128 stands for zero in the data rows.
In each game, the first row plays the second. By how much does the first row win? 10 means about a draw, 20 a big win and 0 a big loss. Wins can go round in a circle. Each row has two weighted sums of its numbers, A and B, taken from their middle values. A row wins by its A times the other's B, less its B times the other's A.
[131 129 130 117 113 123 139 145 160 161 157 164 161 164 163 163 164 162
 165 163 166]
[105 103 111 109 104 108 109 104 105 110 110 104 104 111 106 106 109 103
 106 106 107] 10
[156 161 162 161 156 167 160 159 163 164 161 167 156 147 157 157 153 144
 110 111 110]
[164 163 167 158 163 159 162 170 162 160 165 167 171 162 163 162 165 166
 164 162 156] 8
[112 119 116 133 148 157 147 149 162 161 155 158 135 107 112 141 143 145
 126 108 119]
[167 160 164 162 162 160 164 161 161 162 160 161 158 160 166 167 162 164
 167 162 160] 5
[106 111 104 105 102 106 107 106 104 105 107 111 105 108 112 109 107 107
 106 107 110]
[160 160 161 165 158 164 159 161 158 157 156 155 166 156 165 158 160 162
 163 165 165] 10
[166 160 167 163 162 159 162 159 161 162 164 171 158 159 161 162 162 164
 163 165 163]
[162 164 161 163 164 159 162 163 166 163 161 165 163 155 165 158 159 166
 167 163 163] 12
[161 154 154 155 150 155 161 161 156 153 164 160 160 165 161 156 141 132
 119 133 135]
[160 162 159 164 169 163 162 165 165 161 168 164 163 164 158 162 167 161
 162 160 164] 8
[105 102 106 109 109 107 105 111 106 108 107 109 108 108 109 110 108 103
 106 103 112]
[115 133 138 107 115 136 124 115 107 106 110 111 103 104 107 107 109 107
 109 107 109] 7
[165 160 170 161 165 162 165 165 167 164 161 158 158 166 160 161 163 162
 165 167 162]
[106 107 107 108 110 101 105 110 105 106 104 107 100 109 104 106 109 109
 106 112 107] 9
[160 158 155 165 162 153 155 145 134 127 126 134 141 158 158 165 165 162
 159 163 164]
[114 106 114 105 105 106 109 106 114 112 109 110 113 109 125 143 156 156
 143 131 131] 11
[109 108 106 106 110 103 109 108 109 113 111 125 108 110 107 110 141 146
 147 154 156]
[114 147 158 159 155 164 162 165 160 159 151 161 159 157 146 152 143 123
 147 163 161] 14
[155 157 160 161 158 164 160 159 167 160 164 163 161 162 163 161 163 166
 163 170 166]
[104 104 104 106 105 111 106 107 110 107 108 106 108 109 107 104 107 104
 112 110 113] 10
[163 161 164 164 164 159 160 163 161 155 165 162 164 158 160 158 161 165
 168 162 164]
[111 154 157 155 154 165 162 162 162 162 155 154 156 159 138 129 146 124
 143 161 157] 18
[107 105 108 107 106 107 109 113 122 117 110 111 111 112 105 104 105 112
 111 114 112]
[105 107 107 107 111 110 108 108 110 109 108 111 103 108 109 107 108 109
 106 113 102] 10
[111 110 113 109 105 104 106 104 106 108 104 104 107 106 113 107 103 106
 107 107 112]
[111 109 110 105 110 102 108 109 110 107 109 105 106 106 104 104 109 104
 104 111 153] 11
[119 128 131 108 114 112 108 109 114 116 125 111 115 114 108 111 106 104
 104 102 103]
[109 106 104 110 110 108 105 109 105 102 109 107 111 110 109 111 108 107
 104 108 107] 12
[113 112 132 117 137 117 107 105 112 108 109 113 101 105 105 116 109 116
 121 147 161]
[163 166 164 164 159 161 162 159 161 156 131 157 155 151 153 145 133 137
 122 133 137] 10
[121 112 127 150 154 130 112 111 107 106 111 115 107 107 108 110 112 111
 118 130 159]
[120 113 112 109 119 144 160 162 162 155 165 165 161 156 157 149 150 140
 133 127 128] 11
[108 110 116 112 110 110 112 106 107 108 108 104 112 111 105 106 105 106
 102 101 112]
[111 108 109 109 104 109 111 104 111 109 106 105 108 105 109 104 109 104
 106 103 112] 10
[159 159 158 143 135 123 124 116 127 133 143 157 155 150 159 152 134 155
 154 158 161]
[156 145 113 114 140 119 118 127 130 134 149 155 125 116 133 156 161 153
 118 107 108] 13
[109 116 122 119 123 110 107 106 112 109 109 112 106 110 109 109 104 104
 106 109 110]
[110 112 108 109 108 105 105 110 107 111 111 102 111 105 108 106 106 104
 104 106 108] 10
[114 111 109 108 107 106 108 132 117 115 122 116 130 153 155 153 156 166
 156 151 124]
[111 111 108 106 108 111 108 111 109 115 105 110 109 111 106 106 112 105
 108 110 106] 6
[106 107 108 105 107 108 109 105 106 114 112 108 112 103 108 109 107 104
 104 107 111]
[163 160 165 165 158 164 163 164 160 163 160 161 159 161 156 163 151 121
 122 134 150] 11
[107 110 102 114 103 115 121 110 111 113 110 126 132 116 104 105 107 114
 121 127 110]
[108 109 109 110 108 108 108 106 110 106 108 127 122 114 111 111 113 107
 109 108 110] 7
[159 161 163 164 162 164 166 162 165 162 162 162 161 163 165 161 162 166
 163 165 165]
[106 110 115 117 121 114 108 111 110 110 113 126 126 150 136 113 103 104
 103 106 106] 9
[107 108 102 106 107 108 111 110 113 109 110 114 113 120 111 111 106 108
 112 109 114]
[108 104 105 105 102 104 104 107 108 112 109 112 107 110 107 108 102 103
 108 107 105] 11
[107 106 106 108 104 100 105 107 114 106 109 107 108 104 118 111 125 146
 133 110 111]
[ 99 104 107 109 107 108 110 107 106 107 105 109 105 107 106 101 106 108
 108 108 104] 10
[154 147 159 160 152 160 162 164 164 161 165 162 161 160 159 161 162 157
 127 110 114]
[111 110 106 106  99 103 108 110 108 107 106 112 106 103 109 108 103 108
 105 108 106] 11
[106 108 105 110 100 109 107 110 108 106 108 107 107 109 107 107 103 113
 117 117 118]
[155 141 138 118 119 150 158 158 158 162 159 115 109 112 115 111 124 136
 120 135 114] 9
[164 159 161 161 159 148 145 137 156 163 160 169 161 154 156 131 113 116
 137 138 135]
[110 108 112 104 113 110 110 106 107 107 106 106 103 105 100 112 103 109
 109 111 108] 8
[110 107 107 110 112 110 112 107 108 113 108 110 108 109 102 107 107 112
 105 108 109]
[100 105 108 104 104 107 107 108 103 111 114 108 109 108 106 111 107 109
 105 111 108] 11
[107 106 106 105 104 112 109 107 111 108 107 105 104 111 109 107 110 106
 109 111 113]
[163 157 164 162 158 162 158 153 121 114 135 114 112 118 143 153 158 157
 162 156 158] 8
[107 108 110 105 109 105 108 109 109 109 108 107 109 109 103 108 104 103
 104 102 108]
[126 144 145 138 147 162 165 161 163 159 145 155 147 138 145 163 157 162
 160 157 139] 11
[112 109 108 108 117 123 138 112 113 111 114 112 111 122 136 145 140 112
 106 110 107]
[106 110 109 107 104 112 106 113 104 108 111 106 110 109 105 110 108 107
 104 110 109] 16
[120 106 106 101 105 103 108 111 108 107 114 143 152 161 154 159 154 159
 163 170 164]
[162 165 162 161 163 160 160 164 162 158 161 166 166 157 160 161 161 164
 165 162 163] 16
[164 167 165 157 162 168 158 161 161 165 159 164 166 161 161 165 166 162
 159 162 160]
[119 116 123 136 112 109 111 117 112 112 144 125 116 120 111 107 142 144
 125 136 147] 9
[108 110 116 108 103 109 105 106 109 105 109 110 104 103 103 105 105 111
 107 105 107]
[105 104 110 112 101 106 107 109 108 112 114 108 107 112 106 108 106 109
 115 113 102] 13
[113 115 111 111 106 113 107 108 108 110 109 102 104 110 104 106 106 111
 102 108 103]
[108 108 112 106 104 110 108 114 106 103 111 106 108 105 111 108 106 101
 105 105 108] 10
[162 164 161 162 157 157 153 161 165 154 149 140 143 134 161 157 145 149
 141 155 159]
[111 109 107 104 110 100 106 109 105 109 106 110 104 109 109 111 109 104
 107  99 108] 11
[122 117 106 110 109 110 109 106 108 109 112 105 109 106 107 106 105 112
 113 107 108]
[104 104 104 107 107 106 106 111 105 111 109 113 107 108 105 107 106 110
 109 107 108] 10
[107 110 108 109 104 104 109 106 105 110 111 106 108 108 106 105 106 108
 109 103 105]
[108 110 103 106 105 108 106 110 111 108 107 110 109 108 104 108 106 108
 105 103 106] 11
[163 157 155 163 159 162 165 166 160 156 161 169 165 160 157 159 165 165
 163 166 164]
[162 153 139 140 128 122 114 115 115 129 128 124 133 155 138 125 133 131
 129 158 155] 10
[158 152 111 106 112 105 109 112 106 107 111 150 145 149 152 155 161 163
 162 161 162]
[160 144 139 153 153 157 157 163 160 161 163 164 161 156 163 161 160 156
 146 117 113] 12
[111 106 109 119 110 104 111 108 106 106 105 109 104 104 105 103 108 100
 106 111 103]
[161 162 159 159 163 165 161 160 162 151 156 149 152 164 160 160 160 149
 154 160 156] 10
[162 158 163 159 158 160 160 160 160 159 165 161 157 161 159 159 165 158
 161 162 165]
[111 108 102 110 111 104 106 105 103 108 108 108 108 100 111 107 105 110
 106 111 109] 9
[132 146 131 115 134 125 116 109 119 109 111 113 111 108 107 105 105 103
 106 103 110]
[159 162 159 160 165 161 154 152 132 112 109 110 112 109 111 118 126 153
 155 161 163] 3
[113 119 112 110 118 106 113 109 109 104 106 107 104 107 107 111 105 110
 106 108 108]
[106 109 106 110 110 105 107 113 128 124 114 109 107 107 103 110 109 111
 110 109 102] 10
[109 112 106 104 105 109 108 110 109 114 109 112 108 102 108 113 103 110
 113 112 123]
[110 106 106 106 105 103 103 136 113 111 114 130 137 115 107 132 159 151
 146 150 147] 11
[109 100 109 115 103 108 106 104 105 109 111 110 102 103 105 108 103 102
 104 107 108]
[151 155 161 160 163 156 146 153 151 160 163 168 161 163 161 165 165 164
 156 139 151] 11
[100 106 105 110 109 112 105 104 108 113 113 132 124 113 106 111 108 108
 105 104 102]
[160 163 161 160 157 162 155 163 154 157 158 147 148 145 125 156 142 153
 160 158 151] 19
[106 105 105 108 105 107 112 107 108 110 105 105 116 104 111 106 112 114
 110 106 109]
[168 164 162 157 163 159 163 162 157 166 164 159 166 161 162 159 158 163
 165 164 162] 6
[145 151 138 138 123 119 107 116 107 116 113 110 109 106 106 105 107 106
 108 101 109]
[111 123 142 137 143 159 159 156 159 161 152 147 145 153 150 128 131 150
 142 144 157] 13
[108 107 101 110 102 106 106 105 108 106 110 108 103 108 105 114 121 139
 144 151 151]
[129 109 117 135 155 154 163 160 147 159 163 160 155 148 122 145 139 139
 160 166 157] 12
[163 165 165 164 162 162 162 165 160 167 161 160 161 160 166 160 165 162
 162 160 165]
[108 103 106 109 106 101 102 107 108 108 107 109 105 107 107 102 103 108
 106 107 105] 7
[158 154 156 141 154 152 152 164 165 165 162 167 164 162 161 159 160 157
 165 166 159]
[111 101 108 107 106 106 112 112 106 107 109 111 105 109 106 108 108 111
 118 131 125] 9
[147 156 142 124 141 149 151 119 105 110 116 112 109 107 108 104 105 104
 109 109 108]
[106 106 107 110 111 113 104 110 109 108 101 105 103 106 105 103 103 107
 103 102 106] 17
[105 107 114 143 139 154 159 140 155 147 143 165 157 149 152 140 158 162
 161 160 155]
[107 107 105 107 109 109 107 104 108 106 110  99 110 112 112 101 105 106
 108 107 105] 9
[114 109 115 105 119 105 107 108 111 110 114 114 121 145 132 127 149 134
 120 140 146]
[166 163 157 154 139 146 142 156 158 156 157 162 160 161 161 158 158 161
 141 129 115] 10
[117 116 112 122 113 105 112 107 105 106 111 111 107 109 109 107 103 104
 107 111 111]
[127 138 119 108 123 107 106 108 110 109 116 106 102 108 108 112 111 107
 113 128 144] 13
[115 128 124 106 109 114 123 132 110 115 109 105 107 107 108 111 102 108
 105 106 104]
[112 109 111 122 145 146 152 148 152 152 156 153 156 141 134 116 124 137
 156 144 113] 9
[160 158 163 161 162 161 164 161 161 158 157 163 163 145 123 115 117 139
 124 140 158]
[103 105 103 107 102 112 107 105 107 109 111 104 106 107 109 109 103 108
 103 107 106] 13
[105 108 106 110 107 104 105 101 105 106 106 111 108 107 111 107 103 115
 107 104 110]
[107 103 106 106 109 112 117 117 131 114 115 117 124 132 111 106 108 104
 109 105 111] 9
[113 104 113 104 102 108 107 109 106 107 107 106 109 109 107 108 104 106
 106 113 109]
[161 163 166 168 162 160 159 165 165 157 164 161 159 162 159 161 161 159
 160 159 159] 12
[106 105 108 105 108 109 108 111 122 115 108 107 102 109 107 106 109 101
 113 106 107]
[164 158 161 157 158 163 162 163 160 161 164 163 164 156 159 160 161 162
 158 161 162] 9
[107 105 107 106 105 104 109 106 104 109 105 109 104 105 106 104 105 105
 109 107 105]
[107 108 105 106 108 105 106 108 109 106 106 108 100 106 109 103 108 106
 107 104 110] 10
[163 162 168 158 158 162 164 162 161 133 115 120 115 113 119 111 136 136
 158 170 162]
[158 155 152 160 159 157 155 161 153 149 147 144 151 145 151 158 140 166
 163 158 163] 1
[105 107 104 110 103 110 109 105 109 110 108 112 109 105 112 108 107 108
 124 150 149]
[109 103 109 109 104 113 104 109 107 115 109 111 111 109 107 107 103 107
 108 106 102] 11
[112 111 133 148 139 146 150 140 118 136 123 112 110 111 128 148 110 126
 112 106 116]
[112 107 106 109 103 108 104 112 112 111 107 105 111 105 106 104 105 106
 108 107 107] 8
[109 103 105 107 111 107 110 112 106 122 111 111 109 105 108 109 104 107
 104 108 105]
[107 104 109 109 107 108 106 111 108 101 107 105 104 105 104 105 107 105
 106 109 108] 9
[121 110 112 118 114 110 107 109 104 108 115 124 126 127 141 157 159 153
 146 158 162]
[110 109 105 105 105 107 106 106 109 105 107 107 110 105 107 109 108 105
 103 107 104] 7
[107 112 111 105 104 113 108 109 107 106 107 108 105 110 107 103 106 114
 107 108 112]
[104 110 107 102 109 112 106 117 114 112 110 109 108 110 105 106 123 109
 108 109 112] 8
[159 162 163 163 157 160 161 161 164 163 164 160 167 161 154 153 119 118
 111 119 122]
[122 119 130 140 143 155 150 136 155 165 160 152 153 118 118 145 135 154
 162 140 130] 11
[121 119 127 139 136 151 132 137 155 160 160 162 167 158 161 154 163 155
 158 164 162]
[109 113 113 118 119 108 111 105 110 108 106 112 105 102 106 107 108 108
 108 105 110] 9
[145 156 155 156 157 158 162 161 160 156 160 158 148 123 160 158 158 162
 158 158 154]
[158 161 164 160 163 158 153 156 161 146 131 122 143 138 148 153 159 166
 168 162 161] 7
[109 108 112 106 106 105 106 109 114 120 113 112 114 132 141 117 105 107
 118 114 106]
[107 110 102 104 113 105 109 107 104 106 106 107 106 111 109 107 109 107
 102 108 108] 10
[107 109 104 110 106 104 109 107 111 104 106 106 111 107 108 107 112 110
 108 107 104]
[158 157 163 166 159 148 153 151 149 160 158 160 159 150 131 114 117 107
 114 126 144] 9
[105 112 109 103 107 108 105 109 108 109 107 110 109 108 107 109 109 113
 109 110 108]
[164 161 163 158 161 157 148 156 162 160 164 160 160 165 163 160 163 163
 165 163 159] 11
[106 106 105 103 107 104 105 106 110 117 116 110 141 131 115 110 111 109
 110 104 108]
[125 114 115 104 107 110 110 112 113 120 139 131 143 141 159 162 158 159
 162 147 139] 7
[133 128 109 123 148 138 110 107 105 111 108 105 107 102 105 105 107 103
 110 107 109]
[166 165 166 164 163 159 157 158 160 164 158 158 160 163 164 164 154 161
 162 168 157] 7
[109 105 107 107 105 109 102 103 109 112 109 108 113 107 109 105 108 107
 107 112 107]
[155 157 163 158 159 152 163 158 164 163 164 161 164 162 163 161 164 162
 164 160 164] 9
[151 156 157 157 163 149 147 134 122 114 113 118 152 160 158 159 160 164
 163 161 163]
[107 107 104 105 107 106 103 112 110 108 108 108 103 107 104 105 103 106
 104 108 108] 8
[106 109 106 106 109 105 107 105 107 103 108 108 108 111 107 100 115 133
 146 143 130]
[163 161 155 156 157 149 132 132 140 138 138 134 143 157 163 161 164 159
 162 157 162] 11
[107 108 103 109 108 108 118 119 124 111 108 113 121 111 108 107 103 106
 108 109 108]
[165 167 166 160 163 160 158 164 164 161 164 160 165 163 159 162 160 161
 163 162 159] 10
[112 108 110 109 100 110 106 106 107 104 111 107 109 107 109 122 135 129
 161 160 161]
[101 109 108 108 106 106 104 112 105 105 111 105 109 109 107 102 107 106
 110 105 106] 9
[104 106 107 108 105 105 107 107 112 111 110 103 109 104 105 107 109 108
 109 111 107]
[114 106 105 101 104 112 111 116 109 106 108 105 110 106 108 108 114 109
 107 114 107] 10
[110 111 101 114 108 106 108 105 100 110 105 109 104 108 104 105 107 109
 107 103 106]
[106 105 108 107 108 107 103 105 107 104 107 104 109 108 106 109 111 104
 107 111 111] 10
[158 166 163 161 160 163 166 158 165 162 161 162 162 156 158 138 126 119
 141 143 123]
[105 111 109 110 104 107 107 104 112 111 109 111 105 105 108 103 111 108
 111 113 107] 9
[103 104 107 111 107 110 112 115 126 110 111 117 133 135 129 146 154 153
 142 128 122]
[112 111 120 153 150 128 134 132 147 155 163 166 158 152 153 154 159 126
 135 162 156] 10
[107 105 110 107 114 106 114 111 114 127 123 117 107 107 115 120 142 154
 151 158 155]
[ 99 107 105 105 106 108 107 108 110 102 109 108 103 102 104 110 113 115
 111 109 108] 13
[119 114 130 122 119 115 117 111 111 109 112 111 107 103 107 108 102 105
 112 110  98]
[161 164 163 160 155 160 133 127 116 127 128 135 142 164 164 166 162 161
 163 161 159] 9
[110 105 109 111 108 107 116 115 125 116 118 115 110 107 109 109 108 104
 103 110 106]
[165 159 164 160 162 160 163 163 159 166 162 161 164 164 159 156 159 158
 162 161 158] 9
[110 107 107 108 111 113 112 109 109 107 109 101 110 109 105 104 112 108
 117 112 115]
[107 106 107 106 107 105 107 107 107 111 106 105 106 104 109 103 107 105
 106 108 106] 10
[164 162 157 160 157 157 161 159 154 161 164 163 160 162 165 160 156 130
 158 152 157]
[160 160 156 161 162 164 159 160 164 163 159 161 160 162 159 160 156 164
 166 162 163] 9
[162 163 162 155 152 146 148 142 138 125 140 144 138 138 150 133 133 153
 150 159 158]
[104 107 102 109 107 104 108 110 112 105 113 109 109 103 101 107 116 115
 111 110 110] 11
[165 163 165 158 164 157 154 158 153 160 163 164 163 162 162 162 159 165
 161 164 155]
[122 119 128 123 112 115 123 154 155 160 164 159 158 159 162 156 156 159
 162 162 163] 7
[128 146 144 156 123 114 114 110 115 115 114 114 113 119 112 116 105 114
 132 158 152]
[104 107 107 107 112 106 106 103 106 108 107 107 109 103 110 111 113 120
 106 125 115] 10
[110 111 102 103 105 107 106 105 104 113 110 123 119 109 113 108 104 106
 113 106 106]
[134 138 146 115 113 117 138 139 150 159 160 158 153 134 114 110 118 125
 126 118 120] 8
[163 160 161 160 162 165 165 159 158 161 156 142 129 142 161 157 162 161
 146 149 149]
[152 138 131 155 154 152 158 158 146 144 150 167 152 159 162 157 151 141
 155 160 157] 6
[106 105 104 111 107 110 106 110 105 107 106 108 106 108 104 111 105 107
 105 112 150]
[106 107 106 103 110 108 107 106 112 108 107 112 109 104 109 114 120 104
 108 110 107] 13
[108 106 105 108 107 107 107 107 110 111 105 109 105 108 100 108 107 105
 106 111 135]
[144 132 123 105 108 113 135 121 114 112 108 106 105 106 109 108 109 106
 105 106 104] 7
[106 110 108 110 111 110 107 111 107 106 107 108 107 104 111 114 107 107
 108 107 108]
[105 100 105 104 107 109 106 105 107 105 110 114 107 107 106 123 121 110
 109 103 110] 9
[160 158 158 164 159 167 151 155 167 158 157 162 164 165 163 163 157 165
 167 164 162]
[139 146 117 125 112 109 105 109 110 112 114 109 107 111 129 121 108 107
 118 129 144] 13
[107 105 113 116 108 103 107 110 107 107 115 107 104 107 102 104 111 107
 109 107 104]
[112 110 115 140 146 155 143 142 134 137 148 122 122 124 109 104 110 150
 145 126 111] 11
[163 162 158 143 142 148 134 130 133 130 153 151 150 162 158 164 164 161
 157 152 122]
[159 160 163 160 166 162 158 164 161 159 166 161 166 162 161 164 158 157
 161 165 161] 14
[160 160 158 164 160 164 164 158 162 161 159 160 162 159 162 162 162 163
 165 162 163]
[106 105 109 112 109 111 101 108 107 106 114 106 109 110 108 110 104 105
 108 101 113] 9
[138 139 149 157 155 124 110 106 117 111 108 106 107 106 111 120 110 112
 124 158 153]
[101 106 105 109 108 108 103 104 104 106 108 105 109 104 109 107 103 103
 109 111 109] 6
[162 160 161 161 161 157 160 161 163 162 168 168 164 163 160 161 165 164
 160 164 158]
[105 104 106 108 109 106 109 108 105 108 104 103 103 105 103 111 107 105
 103 106 104] 10
[115 121 123 110 108 117 124 139 150 161 164 161 162 161 154 156 151 157
 164 168 159]
[106 110 109 113 116 118 108 111 106 108 114 108 107 108 109 108 100 104
 108 107 106] 8
[104 109 107 109 108 106 108 106 105 113 107 106 104 110 105 109 106 106
 105 109 105]
[129 108 110 115 110 100 109 104 107 102 108 119 117 112 119 118 122 135
 118 114 115] 10
[113 109 112 108 110 107 110 108 105 108 109 110 115 120 119 105 105 113
 113 101 108]
[137 137 109 113 115 135 158 163 159 158 158 160 163 165 154 147 134 152
 141 132 139] 11
[108 105 112 108 109 110 113 152 148 120 117 111 124 159 155 154 163 159
 151 145 135]
[108 104 105 106 104 109 107 105 107 108 107 108 109 102 110 100 110 103
 103 104 110] 7
[108 107 109 109 106 106 104 104 108 111 106 111 110 109 107 108 107 103
 103 103 105]
[115 138 124 108 111 106 104 112 109 113 109 112 108 108 105 112 109 102
 108 107 113] 9
[112 119 110 110 112 113 112 107 109 109 109 110 103 107 110 109 104 114
 107 108 105]
[128 118 106 108 107 104 111 104 102 112 113 108 110 109 111 121 141 153
 151 157 161] 8
[103 112 106 108 104 106 114 108 110 109 106 102 107 109 106 106 104 104
 103 108 106]
[106 107 110 110 106 111 111 109 105 110 107 112 102 104 107 107 104 103
 103 106 112] 12
[131 106 110 108 110 110 110 125 139 143 126 146 151 145 155 153 148 154
 157 163 145]
[108 110 107 110 106 106 108 102 109 106 102 106 106 108 106 107 109 103
 108 102 102] 7
[107 107 109 106 111 107 105 108 110 108 106 112 108 102 105 109 106 106
 105 107 107]
[108 103 102 102 103 108 106 112 111 109 104 108 105 113 107 108 106 112
 109 112 109] 10
[115 147 157 135 130 124 121 117 117 114 108 114 109 110 116 107 107 113
 111 111 125]
[161 162 161 161 162 164 166 160 160 162 166 158 163 163 157 156 158 161
 160 151 157] 6
[110 105 105 103 111 108 108 114 106 105 112 108 106 112 106 104 103 114
 100 109 105]
[130 130 126 123 147 145 157 161 154 152 157 156 152 121 137 146 161 158
 162 160 158] 8
[161 162 163 165 167 158 165 164 161 159 160 160 161 159 164 163 163 160
 162 162 159]
[159 161 160 158 158 165 155 163 161 163 162 159 163 161 157 160 163 158
 125 134 154] 19
[110 103 106 105 111 109 108 103 112 108 107 111 104 109 106 111 107 107
 100 106 107]
[135 143 149 161 162 157 160 154 153 149 146 136 141 146 144 121 114 124
 135 149 164] 6
[108 113 114 107 110 106 106 114 118 115 140 133 132 135 156 147 163 162
 161 162 165]
[165 157 162 155 161 161 165 161 162 163 165 160 166 162 163 164 165 163
 168 160 160] 10
